cols: D H T R N
Z962: [130 117 126  99 121]
Z130: [ 82 106 102 139 139]
Z453: [ 90 120  63 191  63]
Z337: [157 138 177  81  84]
Z610: [157 103 183 139  94]
Z829: [125 137 101  77 109]
Z780: [ 88 135 102  89 109]
Z128: [101 101 101 124 101]
Z584: [125 137 101  77 138]
col: [130  82  90]
D
all Z453: [90]
0
col: [126 102  63 177]
T
all Z130: [82]
0
all Z128: [101]
0 1 2 4

cols: Z S W P A L Y C B
Z657: [122 125  86 165 105 131 196 125 113]
Z882: [126 128 112 141 121 132 146 113 109]
Z450: [104 123 115 143 123 114 133 133 123]
Z204: [104 123 115 143 123 127  76  97 179]
all Z450: [115]
2
col: [125 128]
S
col: [105 121]
A
all Z450: [123]
1 4 8
col: [196 146 133]
Y
col: [121 123 123]
A

cols: Q X U J G E F K
Z647: [ 73  61 125 142 110 213 130 150]
Z740: [ 77 134 113 149 139 171 108 124]
Z994: [ 60 148 148  60 183 111  89  60]
Z207: [104  79 163  70 179 172 140  96]
Z654: [ 93  82 145 115 187 143 178 112]
col: [108  89]
F
col: [142 149]
J
col: [148 163]
U
all Z994: [60]
0 3 7

cols: zakem vin Kalil Zuvud
Z355: [ 62  62  63 124]
Z832: [127 124 127 127]
Z681: [ 64 126 122 127]
Z756: [168 113  98  55]
col: [126 113]
vin
all Z355: [63]
2
col: [ 62 127  64]
zakem
col: [127 127  55]
Zuvud
all Z832: [127]
0 2 3
col: [124 126 113]
vin

cols: pob Ritev rup vuzu Pade
Z751: [ 99 108  99 137 116]
Z392: [111 135  79 124 112]
Z995: [114 159  61 152 150]
Z208: [142 165 181 113 111]
Z526: [107 199 103 103 107]
Z28: [135 113  86 136 155]
Z620: [135 113  86 134 175]
Z289: [110 177 134 121  74]
Z192: [123  94 192 107  67]
Z814: [111  66 124 190 105]
col: [114 142]
pob
col: [116 112 150 111 107]
Pade
col: [142 107 135 135]
pob
all Z526: [107]
0 4
col: [108 135 159]
Ritev
col: [135 159 165 199 113]
Ritev

cols: nirip doza viver vog Gat rim gased
Z234: [110  83 127 147 126 116 126]
Z229: [104 114 128 127 123 114 127]
Z810: [130  86 123 178 126 119 126]
Z442: [117 123 128 163 124 109 129]
Z6: [122  82 126 126 126 126 129]
Z561: [ 95  50 128 195 125 105 123]
Z479: [145  43 120 165 132 135 125]
Z287: [141 133 126 137 133 132 132]
Z535: [134  96 125 163 130 132 125]
Z879: [134  96 125 138 130 132 125]
Z801: [114  88 128 144 121 120 125]
Z378: [155 105 121 154 136 137 130]
col: [145 141 134 134]
nirip
all Z229: [114]
1 5
all Z6: [126]
2 3 4 5
col: [123 128 126 128 120 126]
viver

cols: nif labem gebe Taz rigo vob Magod mos zeni kuv
Z436: [199 116 161 138 157  65 114 175 132 143]
Z685: [199 116 113 149 157  65 114 175 132 143]
Z159: [200 126 117 129 160 111 119 159 135 145]
all Z159: [160]
4
col: [175 175]
mos

cols: keni sis getog koluv noga Kefi
Z173: [208 133 194 132  85 163]
Z21: [132 110 132 124 137 162]
Z259: [208 154 138 132  85 154]
Z669: [103 110 132 132  85 163]
all Z259: [154]
1 5
all Z21: [132]
0 2
col: [137  85]
noga

cols: Ruze niva puviz Nege
Z165: [140 140 140  77]
Z361: [140 140 140 141]
Z506: [140 139 141 141]
all Z361: [140]
0 1 2
all Z361: [141]
3
all Z506: [141]
2 3
all Z165: [140]
0 1 2
q: [140 140 140  77]
Z165
all Z506: [140]
0

cols: bimub pupe mopev sesev vok zuvun delez Bep Roso
Z154: [ 85 120 119 152 107 107 122 141 111]
Z488: [116 120 130  90 136 148 125 150 102]
Z573: [116 120 130  90 128 145 145  88 144]
Z659: [148 131 106 167 107 146 144 128 123]
Z294: [ 58 133  77  87  98  99  80 142  81]
Z380: [113 125 121 150 119 108  83 112 130]
Z848: [119 146 143 123 124 157 148 121 127]
Z543: [ 58 133  77  87  98  99  80 134  81]
Z300: [166 119 146 140 113 113 137 116 120]
Z553: [152 153 152 120 117 143 146 123 145]
col: [144 123  81]
Roso
col: [119 124  98]
vok
all Z553: [146]
6

cols: zuf mavit bobo latu rosi kiv vod
Z529: [114 130 159 106 119 118 135]
Z800: [156 122 109 115 132 156 115]
Z55: [136 127 116 127 123 131 121]
Z550: [157 151 145 139 129 159 133]
Z491: [130 122 109 164 132 156 115]
Z923: [132 105 144 194 135  91 124]
col: [127 151 122 105]
mavit
col: [115 127 139 164 194]
latu
all Z800: [156]
0 5

cols: pina beme peka viten lep butu Vopu
Z652: [102 106 128 143 103  75 126]
Z37: [196 125 115 140 162  91 124]
Z897: [ 67 125 125 142 110  67  67]
Z631: [163 130 124 135 145 100 125]
Z472: [ 98 118 125 164  96  53 126]
Z418: [142 127 124 108 136 132 128]
Z434: [140 113 127 147 119  71 128]
Z878: [147 120 124 118 134 106 126]
Z251: [137 125 129 129 124 110 126]
col: [102 196  67 163  98 142 140]
pina
all Z897: [125]
1 2

cols: pag Tenan zad Tad fubo
Z678: [128 141 128 140 141]
Z347: [206 148 128 141 129]
Z852: [139 128 128 149 129]
col: [206 139]
pag
all Z678: [141]
1 4
q: [139 128 128 149 129]
Z852
all Z678: [140]
3
all Z852: [128]
1 2

cols: zep Razen lefi monon Didi Pogif Kufi
Z83: [127 181 139 181 162 127 192]
Z578: [189  47 139  89 126 127  47]
Z815: [189 182 139  89 126 127 192]
col: [ 47 182]
Razen
q: [189 182 139  89 126 127 192]
Z815
all Z578: [47]
1 6
all Z83: [181]
1 3
col: [126 126]
Didi
col: [162 126]
Didi
all Z83: [139]
2

cols: Bovu zazal siv zubun nada gis sefid Vafi sedo Pir
Z63: [131 123  93 131 117 131 117 131 137 117]
Z260: [152 135 141 121 122 132 102 132 152 117]
Z571: [128 137 132 102 124 127 132 132  91 135]
Z416: [125 125 115 118  92 116 216 126 103 143]
Z805: [131 123 125 125 117 125 122 127 122 122]
all Z260: [132]
5 7
all Z63: [117]
4 6 9
col: [137 152]
sedo
all Z805: [122]
6 8 9
all Z260: [121]
3
col: [126 127]
Vafi
all Z571: [91]
8

cols: totat lako tenu Katat pogem sug Rusev rete Defup
Z775: [112 135 182 135 122 113  78  88 119]
Z749: [112 135 119 135 122 130 137 195 139]
Z977: [112 135 119 125 122 113  78  88 119]
Z351: [112 135 119 135 122 113  78  88 119]
col: [130 113 113]
sug
q: [112 135 119 135 122 130 137 195 139]
Z749
all Z351: [119]
2 8
q: [112 135 119 135 122 113  78  88 119]
Z351
col: [137  78  78]
Rusev
col: [182 119 119]
tenu

cols: lur zez kibel Burun tipip nuli mavun
Z59: [ 82  61 105 154 154  88 155]
Z541: [138  85 182  93 149 157  71]
Z494: [ 82  61 105  81  82 154  82]
Z705: [167 207 126 176  93  88 126]
Z503: [ 94 198  94 198  94 198  94]
all Z503: [94]
0 2 4 6
col: [154 149  82  93]
tipip
all Z494: [82]
0 4 6
col: [ 88 198]
nuli

cols: Kade Zule ziso feti sek Kopo gute
Z784: [105 116  85 142 124 113 123]
Z703: [150 148 178 116 118 115 151]
Z139: [ 43 129 129  90 175 114  90]
Z33: [169  89 109 108 163 122 121]
Z831: [137  74  74  74 163 137 123]
Z845: [150 148 178 116 118 144 151]
Z638: [125 136 178  90 139 129 119]
Z662: [140 140  96 143 122 146 127]
Z99: [103 118 119 155 128 152 108]
Z673: [ 89 128 135 137 150 146 142]
Z972: [152 130 141 114 136  97 124]
Z116: [136 118 107 109  69 135 119]
all Z831: [137]
0 5
all Z139: [90]
3 6

cols: vesiv govod feto nitop
Z89: [167 113 113  84]
Z742: [173 173 173  62]
Z370: [112 112 112  84]
Z288: [167 112 166 166]
q: [112 112 112  84]
Z370
all Z742: [173]
0 1 2
col: [173 112 166]
feto
all Z370: [112]
0 1 2
col: [84 62 84]
nitop
all Z89: [167]
0
col: [112 167]
vesiv

cols: bikis rok Pazud safen negi mota
Z218: [173 104 104 162  59 140]
Z515: [ 84 200  95  84 200  60]
Z112: [156 201 110 128 105 106]
col: [173  84]
bikis
all Z112: [105]
4
all Z218: [104]
1 2
col: [ 95 110]
Pazud
all Z515: [200]
1 4
col: [162  84]
safen

cols: kupem Zup sobo gem feg
Z175: [133 149  62 133 143]
Z253: [131 187  60 132 139]
Z513: [153 187  60 188 139]
Z277: [ 64 134  64 180 134]
all Z253: [131]
0
col: [133 131 153]
kupem
col: [62 60]
sobo
all Z277: [134]
1 4

cols: Sud Nuses sule Vopaz
Z761: [132 139  90 143]
Z966: [132 110 160 113]
Z56: [ 65 125 158  92]
Z706: [108 151 170 123]
Z483: [107 107 107 137]
Z444: [142 167 108 108]
Z258: [128  45  76 177]
Z495: [103 128 157 140]
Z147: [121  92 113 173]
Z880: [150 155 155 120]
Z782: [131  95 131 142]
Z373: [174  66  66  66]
all Z483: [107]
0 1 2
col: [167  45]
Nuses
col: [155 131]
sule
col: [107 142 128 103 121 150]
Sud
all Z373: [66]
1 2 3
col: [132 132  65 108 107 142]
Sud
all Z782: [131]
0 2

cols: nol Rom zus nom
Z92: [146 149 186 105]
Z689: [123 135 134 192]
Z991: [132 133 155 155]
Z317: [130 135 134 134]
Z16: [123 123 134 129]
all Z317: [134]
2 3
all Z16: [129]
3
col: [134 134]
zus

cols: Lom guz goko Malaz Vek
Z286: [162 138 180 175 145]
Z847: [173 137 176 173 137]
Z670: [192 127 164 166 141]
Z264: [178 134 172 171 143]
Z520: [162 122 122 175 122]
Z98: [185 131 169 169 142]
col: [122 169]
goko
all Z847: [137]
1 4
all Z520: [122]
1 2 4

cols: nat tel reb navi vep disam fef Bib
Z500: [199  44  75 201 199  44 199  44]
Z586: [164 196  75 188  78 125  75  79]
Z945: [188 129  86 172  67 198  86  48]
col: [199  78]
vep
all Z500: [199]
0 4 6

cols: lurit Tetu dofip regad vem
Z833: [ 87 128 198 120  99]
Z904: [129 124 129 133 124]
Z693: [ 97 125 134 132 135]
Z44: [ 65 131 183 120  88]
Z428: [129 129 129 125 129]
Z226: [ 89 127 151 128 114]
Z341: [121 126 132 125 134]
all Z428: [129]
0 1 2 4
all Z904: [129]
0 2
all Z904: [124]
1 4
col: [ 65 129  89]
lurit

cols: Feluz Tuvo bal nudi Mene femo
Z11: [117 137 102 134 132 138]
Z345: [135 118 135  78 123  78]
Z944: [ 56  83 134 128 122 106]
Z381: [163 144 140 116 114 126]
Z120: [188 178 124  81 130 142]
Z69: [188 178 124  81 130  81]
Z865: [117  89 156 133 109 143]
Z243: [142 104 163 111 114 122]
col: [142  81]
femo
all Z345: [118]
1

cols: Poror vuti Vapiv bubas Gubit Teku monu Pof derum Vedo
Z74: [184 131 163 111 113 148  96  90  81 147]
Z454: [119 108 171 102 111 187 143 146 107 172]
Z655: [184 131 163 111 113 148  96  90 148 144]
Z644: [113 132 119 150 164 143  82 161 119 100]
Z928: [174 151 118 151 110 109  97 155  64 151]
all Z928: [151]
1 3 9
col: [ 81 107]
derum

cols: vopa Burur Lumep Pibo fidus vadet
Z324: [188 136 136 110 120 122]
Z965: [188  51 136 110 120 165]
Z935: [155 119 109 109 133 159]
all Z324: [136]
1 2
col: [ 51 119]
Burur

